One turn moves each row of this set onto another row. After a few examples, where does it send each row asked below?
k786: .03  -.04  -.24  .16  -.11  .08  .02  .08  .03  -.15  .27  -.28  -.09  .17  .10  -.09  .01  -.19  -.05  -.15  .08  -.03  -.04  .00  -.07
k974: .14  -.08  .15  -.11  .14  -.14  -.16  .09  .10  .07  .00  -.02  -.06  -.09  .08  .07  -.06  -.06  -.03  -.10  .15  -.05  -.10  -.23  -.22
k704: -.15  -.11  -.20  .16  -.20  .20  .07  .02  .01  .01  .07  -.09  -.16  .12  -.09  -.25  .19  .05  -.09  .01  -.04  .12  .05  .07  .07
k443: -.06  -.26  -.07  -.03  .09  -.16  -.10  -.05  .03  -.07  .16  -.24  -.10  -.15  -.02  .00  -.07  .13  -.03  .03  -.14  .01  -.12  .24  .11
k235: .02  -.01  .12  -.23  .09  -.17  -.01  -.09  .18  .10  .03  .03  -.01  -.01  .20  .01  .09  .17  -.12  -.05  .19  .00  .02  -.01  -.14
k546: -.05  -.14  -.23  -.09  -.03  .14  -.02  .07  .07  -.13  -.03  -.04  -.18  .17  .16  -.06  .09  .12  -.03  -.22  .07  .01  -.14  .25  .01
k347: -.03  .01  .00  .03  .09  .05  -.12  .14  .09  -.01  -.17  -.05  -.10  .09  -.12  -.27  .04  .12  .11  -.05  -.07  .11  -.11  .20  .14
k819: -.01  -.37  .03  .08  -.16  .00  .04  -.24  .02  -.06  -.09  -.09  -.15  -.09  -.03  .17  .04  -.23  .00  -.01  .08  .06  -.13  .09  .00
k878: -.12  -.07  .02  -.02  .14  .08  -.03  -.07  .08  .25  -.26  .10  -.09  -.10  -.01  .12  -.04  .04  .04  .07  .11  .14  -.23  -.02  -.04
k490: -.30  .08  -.09  .00  -.05  .17  -.08  -.09  .03  .18  -.12  .13  -.02  -.08  .03  .20  .00  .08  -.03  -.01  .07  .04  .09  .04  .00
k701: .04  -.06  .06  .09  .09  -.13  -.02  .17  .06  -.02  .15  -.12  .04  .31  -.09  -.18  -.09  -.18  .12  -.02  .14  .01  .00  -.10  -.06
k482: .04  .21  -.03  .18  -.07  -.06  -.08  -.11  .07  .00  .00  -.10  -.11  -.29  -.04  -.08  .05  -.09  -.12  .00  .02  -.11  .13  -.08  -.04
k14: -.05  .09  .08  .03  -.04  .10  .01  .01  -.01  .26  .14  -.13  .09  -.08  -.05  .05  -.12  -.21  -.03  .11  .04  .10  -.10  -.30  .03
k30: .02  -.35  -.13  -.02  -.04  -.02  .15  .05  .12  .03  .08  -.01  -.17  .33  .02  -.11  .04  -.13  -.19  -.02  .15  .00  -.06  .00  .01
k493: -.12  -.32  .01  .03  -.07  -.07  -.18  .04  -.03  -.12  .18  -.15  .06  .00  -.06  .09  -.08  .01  .05  -.10  -.07  -.11  .13  .00  -.15
k768: -.04  .23  .01  .00  .07  -.02  -.12  .00  -.03  .06  .08  -.08  -.15  -.35  -.02  -.10  .03  .14  .10  -.01  .03  .09  -.09  -.06  -.02
k569: -.09  -.21  .11  -.12  -.30  .11  .05  -.20  -.02  .00  .18  -.21  .07  -.06  .04  .05  .11  -.02  .00  .01  .01  .23  -.06  .01  .10
k291: -.08  .09  -.02  .16  -.14  .17  -.16  .12  -.03  .03  .15  -.22  -.10  .04  .01  -.16  .11  -.18  .05  -.03  .12  .39  -.10  -.02  .06
k598: .00  -.15  .03  -.11  .02  .02  -.11  .13  .05  .03  -.10  .09  -.27  .21  .05  .06  .01  -.24  .04  -.14  .25  .18  -.18  .07  .08
k661: -.04  .00  -.04  .06  .09  -.06  -.03  -.06  .16  .23  .11  -.19  .03  -.03  .15  .13  -.13  -.25  -.30  .12  .11  .05  -.11  -.06  .02

k14 goes to -> k768
k701 goes to -> k291
Where do these go?
k569 goes to -> k443
k661 goes to -> k482
k546 goes to -> k30

One turn moves each row of this set onto another row. After a few examples, where does it send each row asked below?
k244: -.04  -.03  .01  .04  .05  .12  .00  -.04  -.08  -.10  .05  -.15  -.06  .05  -.04  .09  .06  -.10  -.04  -.06  .05  .10  .14  .00  -.11  .12  -.12  -.31  .12  .14  .09  .11  .18  .24  .08  -.20
k870: -.13  .03  .03  .11  -.18  -.02  -.01  .03  .04  .13  -.19  .06  -.02  .07  .07  .00  .07  -.14  .10  .23  -.08  .04  .01  -.01  .16  -.11  .27  -.04  .04  -.16  -.24  -.01  .04  .10  .05  -.03
k183: -.17  -.01  -.06  -.19  -.18  .10  .06  -.08  .00  -.22  .02  .19  .12  .05  -.11  .19  .00  -.17  -.15  .13  .09  -.04  -.06  -.04  .06  -.09  -.05  .01  .03  -.07  -.15  .10  .05  .12  .00  -.27
k28: -.02  .01  -.02  .24  -.10  -.09  .03  -.03  -.03  -.05  .02  -.04  .08  -.02  -.15  .11  -.03  .24  .08  .14  .01  .06  .01  -.03  .01  .15  -.18  -.14  -.19  -.01  .23  .12  .01  -.10  .08  .14
k276: -.13  -.02  .14  -.20  -.14  -.14  -.06  .07  .05  -.12  .12  .07  -.16  -.09  .10  -.07  .02  -.13  -.04  -.17  .08  -.13  .03  -.10  -.07  -.02  -.12  -.05  -.01  -.08  -.02  .12  .22  .13  -.14  -.22
k804: .11  .17  -.18  -.27  .04  -.02  -.02  -.04  -.07  -.10  -.08  .10  .02  .06  .11  -.01  -.22  .06  -.11  -.01  -.21  .03  .13  .00  .01  -.10  .04  -.06  -.11  -.03  .08  .02  .15  .12  -.23  .07
k481: .16  .02  .04  .00  .07  .04  -.06  .06  -.01  -.18  .15  .20  .01  .13  -.11  .10  .14  .18  .17  .09  .17  .07  -.03  .00  .16  .01  -.04  .02  .09  .07  -.15  .11  -.07  -.26  -.20  -.02
k880: -.10  -.10  .10  .03  -.15  -.06  -.08  .11  .12  -.05  -.12  .01  .00  -.07  .14  -.07  .13  .03  .03  -.12  .10  .00  .02  -.13  .25  -.04  .13  -.07  -.13  .00  -.17  .03  .06  -.27  .07  -.11
k376: .14  .10  .07  .05  -.15  .05  .08  .13  -.03  -.07  -.03  .10  .16  .01  -.08  .07  -.10  -.10  -.09  .11  -.02  .17  .18  .04  -.13  .10  -.16  .12  -.01  -.19  -.06  .04  -.16  .23  -.22  .13
k64: .05  -.12  .01  -.05  .01  -.04  -.12  -.09  -.16  .01  -.06  .25  .18  .18  -.13  -.09  -.03  -.04  -.01  .07  .07  -.15  -.10  .09  .14  .13  .27  .12  .04  .12  .08  .12  .02  -.08  .00  -.06
k527: .07  .06  .14  -.07  -.03  .09  -.12  .10  .19  -.19  .21  -.06  -.04  -.04  -.09  .08  .10  -.15  -.05  .03  .22  .18  -.05  .04  -.15  -.04  -.07  .00  .20  .16  .17  -.07  -.14  -.09  -.12  .06
k150: -.11  -.02  -.03  -.16  -.01  .03  .14  -.09  -.25  -.17  -.03  .13  -.19  .03  .02  -.12  -.03  -.02  -.13  .26  -.04  -.16  -.06  .07  .00  .21  .15  .08  .10  .02  -.01  -.11  -.07  .08  -.04  -.05
k368: .04  .13  -.09  -.02  .06  .03  .02  -.12  -.06  -.08  -.04  .19  .02  -.08  -.04  .03  .14  .14  -.01  .01  .01  -.14  .02  .21  -.09  -.22  .11  -.19  -.13  .10  .29  -.14  .00  -.11  -.06  .05
k339: .12  -.08  -.04  .05  .12  .13  .07  -.05  .09  .02  -.08  .05  .01  .14  -.08  -.23  -.11  -.18  -.09  -.15  -.04  .00  .07  .21  .11  .02  -.05  .03  -.10  -.17  .12  .32  -.12  -.01  .02  .14
k306: .14  .16  -.05  -.16  -.08  -.01  .07  -.02  .12  -.23  -.20  .05  .14  -.13  -.02  .16  -.01  -.02  -.02  -.20  .06  .04  .08  .06  .11  -.12  .22  -.22  -.04  -.07  .05  .04  .08  .11  -.08  .11
k117: .09  -.07  -.13  .05  .05  -.05  .07  -.11  .01  .15  .24  -.30  -.04  .10  .01  -.02  -.26  .04  -.03  .03  .15  -.05  -.03  .17  .21  .11  -.05  .05  .08  -.01  -.02  .06  -.03  .06  .01  -.04
k483: .16  -.04  -.15  -.01  .03  .14  .02  -.11  -.04  -.06  -.31  .01  -.12  .13  -.05  .01  .14  -.10  -.04  -.05  .10  -.14  .13  .00  -.06  -.22  .02  .05  .08  .01  .16  -.01  .02  .21  -.19  -.09
k897: .03  .10  -.14  -.20  .10  .08  -.08  -.10  .01  -.16  -.18  -.04  -.24  -.08  -.07  .16  .09  .12  -.01  -.13  .04  .14  .08  -.19  -.15  -.06  .15  .03  .05  -.07  .12  -.01  -.11  -.08  -.08  .14
k466: -.11  .24  .02  -.08  .09  .12  -.08  -.07  .04  .15  -.11  .15  -.08  -.08  -.09  -.23  -.07  -.21  -.15  .10  -.10  -.03  .11  -.07  -.01  .06  .05  .08  -.12  -.04  -.11  .08  -.08  -.30  -.01  .10
k356: .03  .15  .01  .03  .00  .12  -.31  .01  .04  .05  .24  .12  .05  .25  .02  .03  .11  -.02  -.06  .08  .06  .17  -.05  -.14  -.28  -.03  -.02  -.02  .06  -.05  -.02  -.11  -.02  .03  .00  .02
k517: .05  .08  .05  .06  .29  .03  .05  .01  .04  -.14  .28  .28  -.09  -.09  .04  -.14  .21  -.02  .02  .05  .04  .01  -.09  -.04  -.08  .09  .09  .08  .00  -.21  -.01  -.01  -.03  -.05  -.12  .12
k582: .12  .08  .13  .24  -.05  -.12  .06  .10  .02  -.01  .14  -.13  -.21  -.01  -.17  -.09  .03  .12  -.14  .01  .02  .11  -.07  -.01  .26  .08  -.16  .08  .08  -.07  -.26  .04  -.03  .07  -.06  .06
k313: -.11  .06  .10  -.06  -.06  .09  .10  -.22  .05  -.03  .01  -.14  -.19  .03  .06  .06  -.16  -.01  .08  .19  -.03  .06  -.15  .15  .04  -.11  -.07  -.04  .10  -.10  .24  -.01  -.20  -.08  .18  -.10
k293: -.15  .12  -.02  -.07  -.08  .00  -.15  -.02  .25  .05  .23  -.13  -.10  .03  -.11  -.08  -.09  .05  .00  -.18  .03  -.12  .15  .10  -.05  .18  -.17  .09  .04  .03  -.08  -.04  .00  -.04  .14  -.18
k695: .21  -.06  .07  .00  -.16  -.18  .04  .07  -.03  -.08  .11  -.02  .12  .08  -.01  .02  .02  -.07  -.10  -.16  .09  .07  .11  .09  -.19  -.19  -.13  -.02  -.09  -.09  -.08  .20  -.01  -.02  -.01  .28
k930: -.03  -.02  -.12  -.01  .02  .15  .00  .08  .16  .11  .01  -.01  .13  .09  -.04  .07  -.04  -.25  -.20  .04  .08  -.06  -.12  -.09  .04  .05  -.24  -.15  -.09  .08  .18  .02  .22  .06  .05  -.07
k99: -.16  .20  -.07  .09  -.22  .03  -.22  -.03  .06  .20  -.09  -.04  -.27  -.05  .03  .13  -.02  -.02  .17  .06  .03  -.05  -.12  .03  -.10  .07  .03  -.10  -.10  -.10  .07  .12  -.01  -.13  .08  -.02
k675: -.13  -.10  -.05  .04  .12  .08  -.02  .04  -.16  .09  .13  .00  .03  -.06  -.23  -.07  .05  .13  -.14  -.10  .14  .03  -.11  .15  .05  .06  -.06  .23  -.09  -.09  -.15  .11  -.16  .07  .07  .16
k619: -.14  .24  -.09  .22  .04  .01  .01  .07  -.03  .20  .13  -.09  .03  -.17  .00  .11  -.09  -.06  -.13  -.12  .03  .05  -.01  .07  .13  .24  .05  -.04  .08  -.05  -.10  .21  -.04  -.01  .16  .01
k420: .26  .08  -.03  .12  -.05  -.01  .10  .07  -.13  .17  -.12  .09  -.17  .08  -.15  .02  -.03  -.16  -.01  -.07  -.07  .15  .11  .21  .11  .09  -.05  -.26  .05  -.11  -.17  .15  -.06  .01  -.11  -.01
k564: .10  .31  -.01  .12  .06  .14  -.03  -.01  .22  -.16  -.21  .07  -.08  .05  .12  .03  .10  .20  .06  .11  -.10  -.03  .17  .05  .03  -.10  .02  -.04  -.05  .01  .11  -.12  .08  -.04  -.15  -.09
k142: .14  .09  .15  -.01  .16  .04  .11  -.04  .06  -.05  -.05  -.03  -.22  -.18  .13  -.11  .05  -.19  -.08  -.04  -.02  .07  .17  -.09  .06  .11  .12  -.02  .02  -.03  -.26  -.07  .05  -.21  -.06  -.16
k796: .02  .02  .14  .10  -.17  .15  -.10  .04  .09  .05  .19  .00  .13  -.03  -.17  .11  .10  -.05  .13  -.10  .19  -.19  .01  -.02  .13  -.03  -.09  .21  .06  .04  -.24  .04  -.12  .11  -.01  -.04
k429: .12  .16  -.09  -.05  -.02  -.10  -.10  -.05  -.02  -.03  -.17  .09  -.03  .06  .00  .02  .02  .04  .02  .06  -.01  .16  -.24  -.24  .12  -.24  .09  .01  .11  -.07  .23  -.11  -.02  .01  -.13  .11
k500: -.04  .02  .11  .07  .00  -.04  .02  -.01  -.07  .02  .45  .04  -.12  -.10  -.09  -.01  .04  -.12  -.12  .04  -.20  -.09  .05  .01  -.06  -.09  -.10  .23  .10  .07  -.15  .01  -.03  .09  .00  .00
k48: .13  -.10  .23  -.05  -.03  -.14  .00  -.11  .01  .03  -.13  -.04  -.09  .15  -.17  -.11  .03  -.03  .21  .07  .09  .05  .04  .23  .12  -.06  .26  -.06  .23  .00  -.06  -.03  -.02  .01  .01  -.05
k283: .04  .08  -.02  .07  -.01  .00  .03  .00  -.03  .04  -.21  .18  -.05  -.02  -.10  .08  .13  -.10  -.25  -.17  -.16  .00  .17  -.20  .03  -.26  -.03  -.11  .01  .02  .22  .02  .01  -.08  -.09  -.09
k9: -.14  .20  -.14  .09  -.14  -.05  -.03  -.05  .02  .03  .22  -.02  .09  -.07  -.13  -.08  .00  -.20  .00  .09  .05  .04  -.17  .24  .08  -.03  -.07  .01  .15  .10  -.11  -.11  -.03  .10  .16  -.18
k733: .04  .10  -.04  .10  .15  .04  .24  .05  -.04  -.01  -.09  -.17  -.06  -.06  .14  .07  .06  .09  .13  .16  .07  .06  -.09  .13  -.15  .06  -.24  -.03  -.07  -.11  .01  -.04  .06  .05  .12  .15
k239: -.16  -.05  .16  -.28  -.09  .01  .08  -.08  -.09  -.03  -.02  -.05  -.20  -.07  -.04  -.14  -.14  -.03  -.07  .00  .03  -.25  .18  .02  .04  .02  .02  -.01  .02  .07  .09  .10  -.17  -.20  -.04  .14

k293 goes to -> k796
k339 goes to -> k99
Where do these go?
k880 goes to -> k64
k376 goes to -> k733
k368 goes to -> k283

